In the data rows, zero lies at 4.5, halfway between 4 and 5.
Some points, each followed by its number:
[7 4 4 4 6 6 4 5] 0
[8 5 2 4 6 6 6 3] 1
[2 3 5 7 4 3 5 4] 2
[6 4 3 5 5 6 4 5] 3
[4 2 4 7 4 5 4 5] 4
[5 9 9 1 8 5 4 5] 5
[4 8 7 1 5 3 5 3] 6
[7 6 4 2 7 7 4 6] 7
[6 5 4 4 6 6 4 5] 8
[3 3 3 5 3 3 5 3] 9
[5 7 6 3 5 5 4 4] 10
[3 6 6 5 5 3 5 5] 11
[5 5 4 3 5 4 6 4] 12
[4 7 7 3 5 3 5 3] 13
[2 4 4 6 4 3 6 5] 14
[4 7 4 4 5 3 7 2] 15
[6 8 5 1 7 4 5 4] 16
[3 6 9 5 5 5 2 6] 17
[4 3 4 5 5 5 3 6] 18
[6 4 5 5 5 6 3 5] 19
[6 4 4 5 4 6 4 5] 20
[7 6 3 3 6 5 5 3] 21
[3 3 9 6 4 5 2 6] 22
[3 3 7 5 4 5 3 6] 23
[3 6 6 3 5 4 5 4] 24
[6 1 0 7 1 4 7 2] 25
[5 3 4 5 5 5 4 5] 26
[5 1 2 6 3 6 4 5] 27
[5 6 7 3 6 5 3 5] 28
[3 1 5 7 3 4 3 7] 29
[6 9 5 0 7 5 5 4] 30
[5 9 8 1 7 5 5 4] 31
[5 6 6 2 6 5 3 3] 32
[5 4 7 7 5 5 3 6] 33
[6 1 3 7 3 6 3 5] 34
[5 2 0 7 3 2 9 4] 35
[5 2 2 6 3 4 5 5] 36
[3 4 7 5 5 6 2 7] 37
[6 5 5 5 5 6 3 5] 38
[7 3 2 6 5 6 5 5] 39
[4 1 3 8 3 5 4 5] 40
[6 2 2 7 3 7 3 6] 41
[6 8 7 2 7 6 3 5] 42
[3 0 6 7 2 6 0 8] 43
[2 5 6 5 5 3 6 4] 44
[6 6 6 2 6 5 4 4] 45
[4 7 6 3 5 4 6 2] 46
[6 3 2 5 5 6 5 5] 47
[2 4 4 7 4 3 5 5] 48
[5 8 8 1 7 4 4 5] 49
[1 9 9 3 6 2 4 4] 50
[6 5 3 5 5 5 5 5] 51
[5 6 7 4 6 6 4 5] 52
[2 0 2 9 1 4 4 6] 53
[5 3 4 5 3 6 3 5] 54
[4 4 1 6 3 2 8 1] 55
[6 2 0 6 4 6 4 5] 56
[6 2 2 7 4 5 4 4] 57
[3 0 7 7 2 6 0 7] 58
[4 4 5 5 4 5 4 5] 59
[5 4 3 3 4 5 4 4] 60
[5 5 9 4 6 6 1 5] 61
[5 4 1 5 4 4 6 4] 62
[5 6 3 3 6 4 7 5] 63
[5 5 5 4 5 5 4 5] 64
[6 9 8 2 8 5 4 5] 65
[5 7 5 2 6 4 4 4] 66
[4 5 5 6 4 3 5 5] 67
[6 5 2 5 6 5 6 3] 68
[3 5 6 5 4 3 5 3] 69
[7 1 0 5 2 4 6 3] 70
[2 3 3 5 3 2 5 4] 71
[2 5 7 5 5 3 5 3] 72
[4 7 6 2 4 3 6 3] 73
[2 2 6 7 3 5 3 6] 74
[5 3 2 5 4 5 5 6] 75
[5 3 3 4 4 5 3 7] 76
[6 9 7 1 7 5 5 4] 77
[3 3 1 6 3 3 6 4] 78
[2 2 5 8 3 3 5 6] 79
[1 6 9 4 5 4 3 5] 80
[6 3 2 6 3 5 5 4] 81
[4 2 4 5 3 5 2 5] 82
[4 9 4 1 6 1 9 0] 83
[5 6 9 4 7 6 2 5] 84
[4 3 0 5 2 2 8 3] 85
Which two points above are nearest to each new point? Their numbers follow each, nearest first.
[3 4 9 6 4 5 2 6] -> 22 17
[4 5 5 5 4 4 6 2] -> 69 15
[3 1 3 8 2 4 4 5] -> 40 53
[6 2 2 7 3 6 3 6] -> 41 34
[5 5 9 4 5 7 2 6] -> 61 84
[3 4 5 5 4 4 4 5] -> 59 67
[4 5 3 5 3 3 6 2] -> 9 15
[7 7 2 1 6 6 6 3] -> 21 1
[5 4 1 5 4 4 6 5] -> 62 75
[3 6 9 4 6 5 2 6] -> 17 84
[3 5 6 5 5 2 5 5] -> 11 44
[2 6 9 2 5 4 3 5] -> 80 17
[4 9 6 0 6 3 7 3] -> 6 73
[6 2 3 7 4 6 4 4] -> 57 34
[4 2 1 6 3 2 6 4] -> 78 36
[3 4 4 5 3 3 6 3] -> 9 71
[3 3 9 6 4 5 1 6] -> 22 23
[3 4 2 5 3 2 7 2] -> 55 9
[3 7 8 4 4 3 5 3] -> 13 72
[4 5 3 4 4 3 6 4] -> 12 62
[3 6 6 5 5 4 4 5] -> 11 24
[4 9 4 1 6 3 7 1] -> 83 15
[8 5 1 3 7 7 5 5] -> 1 7
[2 1 5 8 3 3 5 6] -> 79 29
[5 6 9 4 5 6 1 6] -> 61 84
[2 7 9 3 5 4 4 5] -> 80 50
[8 3 2 6 5 7 4 5] -> 39 47
[4 3 1 6 3 3 6 4] -> 78 62
[4 4 1 6 3 2 7 2] -> 55 85
[5 7 6 4 5 5 4 4] -> 10 52
[3 3 6 7 3 4 4 4] -> 2 74
[6 3 1 5 5 6 5 5] -> 47 39
[5 6 5 4 6 5 4 5] -> 64 8
[2 4 4 5 4 3 5 5] -> 14 48
[4 3 4 6 4 5 3 6] -> 18 4
[3 6 3 3 3 3 7 3] -> 15 12
[3 3 9 6 5 5 1 7] -> 22 37
[3 2 4 5 4 5 4 6] -> 18 4
[5 6 6 3 5 5 5 4] -> 10 45
[3 5 6 5 5 3 5 5] -> 11 44
[4 5 4 6 4 4 5 5] -> 67 59
[5 2 2 5 3 4 5 5] -> 36 75
[5 3 2 6 3 4 5 5] -> 36 81
[4 1 0 6 3 3 6 3] -> 78 85
[6 6 5 2 5 6 4 5] -> 45 10
[4 0 0 8 1 4 7 4] -> 25 35
[2 4 4 5 4 2 7 4] -> 14 71
[4 7 6 3 4 5 4 4] -> 10 24
[2 1 4 8 3 3 6 6] -> 79 2
[5 0 0 8 2 4 5 3] -> 25 70
[5 4 2 4 4 5 4 3] -> 60 62
[4 4 0 4 5 4 6 5] -> 62 75
